Each path is a new rotation, seen through one point. The rows after it are directions, each followed by how far the rotation turns it, in degrees per step (0 if it stays put).
Each turn is a multiple of 5 degrees from 10 to 175, or 0.
Each row of a path follows its step; steps can be skipped.

step 1: [  4.8  17.6  -1.8 -30.0  -6.3  -3.8  -1.6   9.5 -26.1  -1.2  -0.4 -13.1
  12.6 -15.1  29.8  -5.3 -44.5   6.0  23.8   7.4 -20.2  -1.1  -9.6  22.4
  20.5   2.1   6.3  -7.4  23.7  -7.7 -17.1 -15.9 -34.1 -24.0   9.5 -25.5
  16.7 -19.9  -7.7  11.6  -3.5 -19.7  31.9  11.4 -27.1  -8.2 -13.3  -7.5
  10.0   9.4]
step 2: [ -3.3  23.3  29.0  -5.9 -11.7  -6.3 -21.9 -11.0 -12.2 -30.1  36.6 -29.5
  11.3   8.1  20.1  -3.5 -27.9  12.9 -24.8 -21.5   9.2 -16.8  -4.5  29.0
  14.0 -18.7  -4.2 -18.1  19.8 -11.8   0.1  -6.1  -8.6  -4.2  -6.0   6.2
   9.9 -15.6  -2.3  14.3 -26.2 -16.1  27.1  18.2  22.3  21.9   9.6  -8.3
  21.5  -3.3]
step 4: [ -8.8  -2.9  10.5 -19.8   1.7 -37.9 -56.4  -1.0   7.5  -1.3  18.0  -1.9
  11.1  -1.5  13.9 -18.8 -22.3   6.5  33.2  18.7 -18.5  43.3  13.1   1.3
  -1.2  -2.1   1.9   1.1  29.7   3.0   5.7   0.6 -21.9  -0.9   8.1  -6.6
  39.0   5.9  -8.4   1.4 -15.8  14.5  18.6   8.4   5.0  -2.4   6.8 -13.2
   9.6   2.6]
step 7: [ -9.4  20.9  14.9 -22.3 -21.7 -21.0 -21.4  20.4  -9.8  -7.5   8.5   1.8
   0.4  23.0  34.8  -5.5 -36.4 -19.8  17.3  -6.8  14.2  11.3  -6.1  27.7
  -8.2 -16.4   0.3 -19.5  -0.2 -26.9  15.4  -2.9 -36.2  -6.9 -11.8  18.4
   1.8   3.3 -18.6 -20.6 -22.8   2.6  18.9  -5.0  -0.8 -15.3 -10.4   1.0
  -5.0  36.2]
step 8: [ -3.8  -9.7  11.7   1.8  12.8 -14.9 -36.9   2.2 -21.7  10.5   4.1 -14.6
  -6.0  19.7  23.7 -21.1 -37.4   4.3  -1.2  -2.6 -10.2   1.0   1.7  26.1
   4.1 -18.1   6.5  -3.6  27.5   5.3  -1.2 -10.3 -44.9  -8.3  24.8  -5.5
  25.6   1.0  10.9   8.7 -27.4   1.2  -2.9  40.1 -30.2   4.9  10.2  -7.1
  -5.2   0.4]
step 11: [-10.4   0.8 -22.9 -34.1 -19.6 -29.7 -21.8   4.0  -3.3  14.5  15.6  -0.8
   1.1  10.1   4.1   0.9 -29.6  -7.8  11.3  15.4  -2.6  14.9  -5.1  30.0
  18.3 -31.9  -6.4 -23.3  19.8  -9.7  28.7 -10.0 -22.7  42.6   7.3   9.5
   5.3   3.1   0.3 -13.2 -26.8  14.2  23.1   0.9  -0.1  -8.9  17.5 -15.5
  21.9  -1.0]
step 14: [-25.4 -10.2  21.3  -3.7 -21.5  10.4 -28.5  11.9 -27.5  -7.6   9.5  15.5
 -11.6  16.0  14.6  -9.3 -24.7  14.6   6.8 -39.5   3.8   6.0   1.7   2.8
   7.7  -9.5  10.1 -27.4  -2.6 -33.9  32.1   7.1 -21.7   3.8 -24.9   7.6
  22.9  18.0   1.9 -13.5 -25.5  -2.4  19.8  26.7  -6.1  10.9  17.0  -3.0
  18.7  -2.0]
step 16: [  4.2  -8.6 -24.9 -36.4  18.2 -23.6 -20.9  31.0 -17.1  -5.9 -13.0  -8.2
 -26.3   7.7  11.6  -0.1 -28.6  15.6  16.3   6.4  -2.0  24.2  -1.9  -7.5
  -6.6  -2.2  -8.3 -35.5  24.3   7.8  18.3  -0.1   6.6 -19.5  -0.5 -14.0
   8.0  11.4 -15.5  16.9  -7.5  14.5   0.6  25.3  13.2 -15.4  21.0 -22.3
  14.1  33.3]
step 18: [ -7.3  -0.8   0.2 -43.9 -16.9  18.0   3.6  -5.0 -27.3  -8.8  14.2  -8.2
   1.0  20.4  -2.2 -15.2 -41.4 -11.3 -12.1 -14.7  13.8 -11.6   2.0   9.7
   0.7 -32.4 -25.9 -14.0   1.4  -6.9  41.0 -14.3 -19.3  10.4  -9.3   7.7
  -2.1  -8.3  -7.1 -15.7 -14.9 -21.9  31.9  25.1   1.6  10.7   9.1 -19.8
   6.7  16.2]
[  3.1  -3.3  -0.1   0.7  -7.5  -3.7   3.8   6.6   5.3 -11.2  -1.7   0.7
   2.7  -5.9  -2.3  -2.7  -2.0   2.2  -6.8   3.8   6.0   2.0  10.4   1.6
   4.0   7.9  -4.2  -3.3  -0.2  -1.9  -0.6   0.1  -7.6   2.4  -8.7   1.4
  -2.8  -3.1   0.9  -2.9   1.4   5.4   0.1   2.9 -11.3  -0.4   1.4  -3.4
  -9.9  -2.9]
55
[ 3.6 -1.3  3.3 -5.1  0.4 -1.1  1.6 -4.3  3.6 -0.8  4.1 -5.4 -2.9  9.7
  1.2 -1.7 -1.6  8.7 -6.2  0.8  4.2 -4.3  1.1  7.8  5.2 -1.5 -4.1 -0.7
 -8.4  6.9 -0.1  8.5  5.0 -5.5  3.7 -6.0 -9.3 -2.2  5.9  3.3  5.6  1.8
 -5.3  4.9  7.7 -3.2  4.0 -5.7 -1.5 -2.5]
110
[ -0.1   0.9   9.6  -5.2   1.6   3.4   7.4   4.9  -3.8   0.8  -5.8  -4.4
  -1.0   5.3   5.1   2.8  -3.4 -10.0  -3.7  -5.5   8.1   1.5   5.0  10.5
   2.0  -8.2   4.4   2.5  -2.7   2.9  -6.2  -4.1  -1.0   0.5  -1.9   4.2
   1.5  -7.5  -3.3   2.2   1.6  -6.4   0.2   0.8  -3.5   5.8  -8.8   2.9
   0.1   0.0]
65
[ -6.1  -0.3 -10.1   1.3   3.2  -3.2  -0.9   9.5  -7.5   1.1   6.9   5.0
   8.5   6.5   6.1  -0.4  -2.7   8.1   4.7  -3.9   4.1  -1.9   2.2  -3.4
  -0.1   0.7  -0.4   4.2   0.2   0.6   0.6  -1.3  -0.8  -2.3  -5.1   1.6
  -6.5  -1.1   4.5   6.2  -2.4  -7.5  -7.9  -6.2  -0.9  -1.3  -4.5   6.1
  -5.3  -7.5]
155
[  2.1   6.1   0.4  -4.1  -0.7  -3.2  -7.8  -2.5  -0.7  -2.2   0.4   0.9
   2.2   4.9  -4.2  -3.2   9.9  -3.0  -6.3   6.5  -2.4   1.1   3.6  -4.5
   0.5  -6.0  10.0  -2.2   4.8   0.9   3.0   0.3   5.9  -1.0  -5.6  -2.0
  -2.9  -4.4  -0.8  -6.8  -0.3 -10.3   0.5   0.7  -5.7  -8.1  -4.3  -7.7
   4.8  -9.6]
45

step 1: [ 14.3  19.7  17.0  15.3  26.4   9.9   1.7  12.4  10.1 -16.3  -6.8  -8.3
   1.4   3.6  26.5 -24.6 -10.5  -4.5  -5.8   9.6  -9.8  -4.9  -0.3 -16.8
 -14.6   1.9  11.0   2.5   7.4   9.5   0.7 -14.1 -27.0   7.9   7.5 -32.2
  32.0 -24.0  -2.6  31.0  -2.9 -16.6  -7.1   3.0  -1.3   3.1   7.8  14.9
 -24.0  38.1]
step 2: [  0.2  17.3 -13.8   1.6  -3.1  11.6  15.4  -3.6 -21.2   6.5  -4.4 -14.6
   7.1   3.7  -8.3   2.6 -10.0  38.7  15.7   9.9 -22.5   1.5   2.1 -11.4
  19.2   9.5  24.4  -0.3  -9.9  12.1   4.6 -37.0 -33.1  29.5  12.7  10.8
  40.2  -7.4 -14.6   2.9 -19.2  -0.8  -9.1  -6.6 -20.7   1.5  -1.6  11.9
  -1.3   9.5]
step 5: [  5.4  -5.8   2.9  10.4  10.7  -8.4   4.1   8.3   2.0 -20.0  -8.6  24.7
  -9.4   3.4   8.3 -20.9  -5.9  10.1   2.2  32.4  12.0 -12.2 -15.2  -4.7
  35.9  28.7  -3.9  13.6  -9.7  -4.7   5.5  -2.5 -18.9   9.9 -23.7  -1.7
  15.6 -14.2 -25.1  -6.0 -36.3  -4.8 -16.3  12.6  -5.5 -34.8 -18.0   1.0
  -6.5  22.1]
step 7: [ 25.4 -11.5  -8.4  26.3 -19.3  -3.1  12.8   1.9  -2.1  -5.5  12.4  -4.3
 -28.0 -14.8  -8.9  -2.1  19.6   3.3 -15.2  19.5 -14.7   9.4 -11.8  -1.3
 -30.6   8.9  17.7  -3.9   4.3  17.8 -27.8  22.4 -29.7 -21.0  -1.3  24.7
   7.2   2.6  -5.1  17.6 -29.9   1.4 -10.4  -3.2  18.6 -11.2 -17.1   4.5
 -10.5  21.5]
step 11: [ 24.7  -4.4 -29.9 -11.0 -11.4   7.3  11.2   2.2  16.7 -10.4 -12.0  -3.7
 -21.3 -23.8  22.0  16.1  18.1   0.6  -0.2  -0.1  -9.7  10.1 -27.8   7.8
  -5.6  26.5  -1.9   9.3   6.0  -0.3  14.6 -26.6 -16.5  10.6  32.9  -8.0
  11.9 -33.6   8.8  30.2 -17.5   8.3   9.3  -7.4   8.1  -2.7 -10.0  -4.3
   0.3  23.3]
step 13: [ -6.9  -6.1  -9.7  19.9   5.9   6.2  -5.0  -2.9  13.1  22.3 -13.0   1.6
  10.0  14.5   4.2   5.7  -1.3   4.3  23.2   9.2 -12.2 -14.7  -7.2   6.9
  25.4  21.9  -6.5  13.7 -19.0   9.2  15.0   5.4 -17.3   4.6 -31.9  12.8
  17.8 -32.1  -9.2   9.6 -31.3 -15.8 -23.7  -8.0  -1.0 -29.7 -10.3 -12.7
 -19.2  30.5]
step 14: [ 14.4 -13.3 -31.4   0.8   2.6  -2.1  19.9  16.2  15.7   8.9  10.9   7.2
 -12.5  -1.5 -11.5   6.3  -3.8  28.6  -7.3   4.9 -12.1  -5.8 -14.5  -2.3
  -1.8  21.0  -8.7 -18.3 -12.8  27.4   1.1  19.6  -6.3 -27.5   8.8  32.8
  43.9  -1.9  -9.8   4.7 -10.7   2.9   6.2  22.3  15.1 -10.7  -6.5  -0.6
 -11.7  26.6]
step 15: [  6.0  -4.4  -4.1  -4.6 -19.6  -5.5  29.7  -6.9   7.8 -12.3  21.5 -13.8
 -32.7   6.8  -4.0  -1.3  20.2  -1.0 -18.6  28.0   4.0  10.3 -23.9  20.4
  -2.9  27.6  32.1  -6.5  -6.8  13.6  -4.6  11.5 -19.1   1.8   5.8   5.8
 -20.3  -3.0 -14.3   2.2 -10.3 -17.9 -27.7  10.6  17.4 -19.1 -13.0   6.3
 -14.7  24.6]
step 17: [ 21.1  18.8   9.4  -9.7  21.8   8.4  10.6  -1.7  -9.3  -0.9   2.2 -26.7
  18.6  -9.2  -4.3 -18.0  -7.9  19.1   2.1   8.4 -26.9   5.2   9.8 -32.7
  -0.5  10.0  15.8   8.5 -33.3  12.1  -6.4   4.0 -36.9 -12.3   6.0  -5.7
  15.4  -7.1   7.1  28.9 -13.2  -2.4 -16.1   9.7  -6.9  -4.8 -14.3  12.6
 -20.7  28.7]
[-10.0   4.9  -5.4  -0.9  -2.9  -7.3  -3.9   8.1   0.4  -2.0   6.7   8.9
  -3.6   2.5  -1.7  -0.5   2.4   6.2  -0.1  -2.6   0.1  -6.8   1.9  -7.4
  -2.0  -6.0  -5.5  -2.4   9.1   4.4   7.4  -2.2  -2.6  -1.8   4.2   2.2
   7.5   5.1  -1.9  -5.8   5.8   0.1   1.3   2.1  -0.2   3.5   1.2   0.6
  -9.2  -4.2]
175
[  2.5  -7.0   6.3  -1.8  -4.1  -6.8  -3.4   4.1   2.3  -1.6  -4.1 -10.2
   0.3   0.5  -5.9   4.8   5.5   3.3   4.0  -1.9   5.6   5.5   0.0   9.3
  -1.9  -4.8  -5.4   0.1   0.2  -1.6  11.6  -6.4  -0.3  -9.4  -0.8   1.7
   3.9   1.8   4.6   5.4   0.0  -8.3  -0.3   3.7  -0.5  -4.4  -5.9  -5.0
  -0.9   1.0]
20
[ -0.8   4.2   5.0   5.0   7.6  -0.2  -2.3  -2.6   0.3  -1.0  -2.3  -6.8
  -7.0   4.1  -0.4  -8.1   0.4  -4.4  -5.2   1.2   6.7   0.8  -2.3  -3.1
   3.0  -3.5   6.9 -11.3  -4.9   5.1   0.8   2.4  -4.3  -3.0   7.2  10.0
  -3.3   5.7   2.7   2.2  -4.7  -3.9   3.9  -3.0   3.5   2.8   7.5  -7.0
  -5.9  -2.0]
45
[  6.9  -0.6   2.2   2.8  -2.8  -3.7  -2.7   3.3  -1.2  -0.6  -1.2   5.3
   1.2  -4.8   0.3 -11.0   1.2   1.7 -13.0  -0.5   4.7  -2.3   0.1   1.1
   3.0  -5.8  -1.5   2.7  -3.9  -5.5 -10.2  -0.2   8.0  -1.0  -2.5   0.5
  11.8   2.7   4.1  -1.0   0.4  -3.5   5.0  10.8   1.5  -3.8   4.6   4.4
   1.7   3.8]
160
[ -4.0  -6.5  -6.8   3.1  -3.0  -0.4   7.8  -5.4   2.6   2.4   2.7   1.5
   2.9  -4.5  -2.2  -6.2  -2.6  -3.7   3.4  -1.1   7.9   7.1  -2.4   4.3
  -4.0   1.6   2.0   5.1   0.3  -3.2  -5.0 -10.8   0.0  -2.8   4.2   1.0
   0.9   7.2   5.7  -9.2  -0.3   3.8  -1.2  -6.7   4.2   6.9  -3.7  -0.8
  -9.3   6.7]
90
